One vector is turned by the same rotation once a tick. Each row is the vector after some number of ticks, and that number follows the row.
The counts run from 0 to 320.
[170 123  87 137 129 115 115  91 139  99 131 127 156 112 156 163 105 101
 137 128 121 104 114 168 145 199 114  99 116 174 146 114 111 111 133 111
 178 151]
197
[126 130 130 117 102 130 166 155 106 148 120 130  54 156 141  73 158 125
 127 150 183 156 129  90 112  95 111 153 127 128 129 121 138 171 128 120
 107 123]
259
[124 110 143 162 170 116 110  54 153 120 145 169 127 133 153 116 148 141
 162 109 141 149 175 146 122 139 137 150 118 160 165 100 134 140 133 131
 126 185]
36
[125 113 138 161 184 124 126  62 150 125 152 158 137 129 146 114 147 149
 157 113 132 154 179 147 115 125 141 156 119 158 155  90 141 151 126 129
 133 189]
37
[139  94  71 138 164  96  96 103 157 128 163 136 154 151 141 186 117 121
 129 121  96 134 148 169 127 125 135 115 142 168 127  86 135 132  90 139
 153 157]
191
[135 162 116  91 136 136 147  89 108 149 105 129 187 105 145 153  92 127
 102 102 126 114 118 147 141 134 117 104 138 155 112 100 136 123 105 175
 201 160]
21
[153 141 144  92 130 126 122  67 126 114 117 156 173  60 132 123 142 153
 164  89 110 155 130 112 151 167 125 150 121 158 142 148  97 152 146 137
 158 152]
177
[141 140  64 105 165 104 155 141 145 133 123 133 157  80 121 164 104 155
 112 133  97 145 134 111 137 130 123 144 151 165 162 106 105 157  99 133
 172 171]
49
[133 152 104 108 143 103 100  99 149 121 163 149 186  83 128 187 154 136
 148 105  84 127 122 130 153 111 154 155 138 153 160 122 112  94 101 149
 155 153]
186
[153 101  89 147 177  99 158 141 115 100 154 128  74 148 127 121 101 132
 101 186 143 111 131 117 100 145 106 146 170 126 168 153 132 136 106 120
 150 156]
75
[152 148 108 171 169 138 184 142 108  97 162 109 162 120 126 118 123 121
 119 186 106 101 122 148 113 152 154 158 134 147 153 121 128 113 130 103
 179 160]
69
[140 102 126  93  61 116  87 108 116 139 124 160 123 141 135 119 155 108
 131  78 141 147 139 147 115 127 148  64  96 132  81  91 128 151 113 146
  96  95]
141
[141 114 113 164 115 122 152 158  99 105 166 136  73 156 131 113 114 109
  87 164 163  64 135 146  72 149 135  88 120 108 140 121 131 114 105 122
 135 116]
247
[125 122 111 162 192 118 143 106 148 125 183 131 105 145 140 136 148 138
 145 166 129 133 140 122 115 105 119 200 152 157 170 136 138 133 118 106
 144 175]
211
[153 127 111  61  93  92  70  71 145 119 107 160 138  96 130 132 157 118
 157  84 126 179 127 122 165 130 133 118 131 139 124 124 116 127 119 141
 104 128]
313
[128 122 148  73  90 108 102 119 103 130 147 174  81 117 108 106 149 145
 107 100 154 124 128  87  99  94 131 115 143  93 117 158 128 128  90 167
  99 102]
131
[119 134 159 129  67 120 127 146 109 117 154 163  89 116 126  85 198 127
 144 123 156 124 138  98 101 108 171 131 100 105 147 128 115 123 126 128
  77  99]
265
[140 169  96  97  66 123 134 163 108 125 136 114 103 144 133 124 153  77
  98 168 164  99  89 130 128 104 140 118 128 111 117 124 140  76 112 119
 125  90]
109
[147 162 144  79 133 147 144  78 100 110 125 161 170  75  90  76 115 144
  92 101 122 127 144 136 108 121 158 117 131 101  99 136 154 117 118 151
 140 141]
301
[115 105 165 116 101 116  82  84 123 156 150 161 135 144 157 141 181 140
 173  70 129 160 145 123 127  99 143 127 115 153 114 105 121 158 115 175
 117 130]
7
[125 157 138  61  96 148 127 104 119 179 109 140 139 102 139 115 153 140
 139  83 148 170 121  93 144  93 100 154 117 158  89 116 132 177 124 145
 138 132]
1
[135  96 134 126 145 117 112  88 112 140 147 152 163 148 145 154 104 139
 114  85 115 113 155 158 101 138 139  74 135 147 103  98 137 145  90 193
 169 152]
17
[142 108 176 126 118 149 152 117  72 123 149 146  84 151 121  55 140 138
 120 130 155 130 145 113  76 130 129 124 130 105  92 158 142 172 127 145
 119 114]
123
[146 177 107 105  92 147 182 161  97 126 110 122  86 108 125  88 114 111
  82 164 183  94 101 108 104 143 111 122 114 121 135 132 128 125 130 108
 147 114]
253
[130 169 103  82 145 148 115  52 148 144 121 150 159 106 121 118 111 120
 100  98 150 140 150 162 131  97 130 125 123 140  97  85 173 108 114 129
 139 161]
165
[143 159  89 153 124 116 143 141 150 115 134 109 161 128 161 153 166  98
 164 167 113 137 111 145 164 139 155 158 117 175 167  83 110 102 139 100
 152 151]
60
[135 138 118 139 161 125 136  89 143 100 148 169 173  52 113 136 124 160
 125 107 103 111 157 136 114 160 152 139 108 144 174 118 105 125 123 121
 151 173]
42
[148 158 161 123  75 167 157 119  85 113 136 133 118 119 129  56 155 102
 119 143 164 104 117 138 102 144 145 118  90 116  97 138 141 121 155 105
 120 102]
119
[147 121 115 126  69 119 110 134 109 124 141 126  66 187 147 104 152  72
 120 155 182 109 111 145 110 125 135  94 119 117 106 117 146 104 123 117
 100  91]
112
[145  98  71 137 139  78 121 141 153 128 123 121 114 159 166 169 147 116
 160 150 122 161 131 129 156 135 119 140 146 177 173  87 113 151 110 130
 137 160]
56
[119 139 115 177 132 137 167 184 110 135 186 107 120 173 139 130 163 109
 117 185 129  95 120 138  96  86 162 153 131 134 136 105 143 111 112 116
 139 124]
241
[155 150  68 129 141 126 124 105 145 121 135 114 185 101 147 169 106 105
 121 133 105 112 118 174 148 159 128 114 115 177 133  89 125 108 126 108
 182 155]
195
[145 128  61 131 161 119 120 109 154 139 146 117 177 132 139 180 108 117
 116 131  98 131 133 173 137 127 132 123 129 176 122  76 139 130 105 116
 168 160]
193
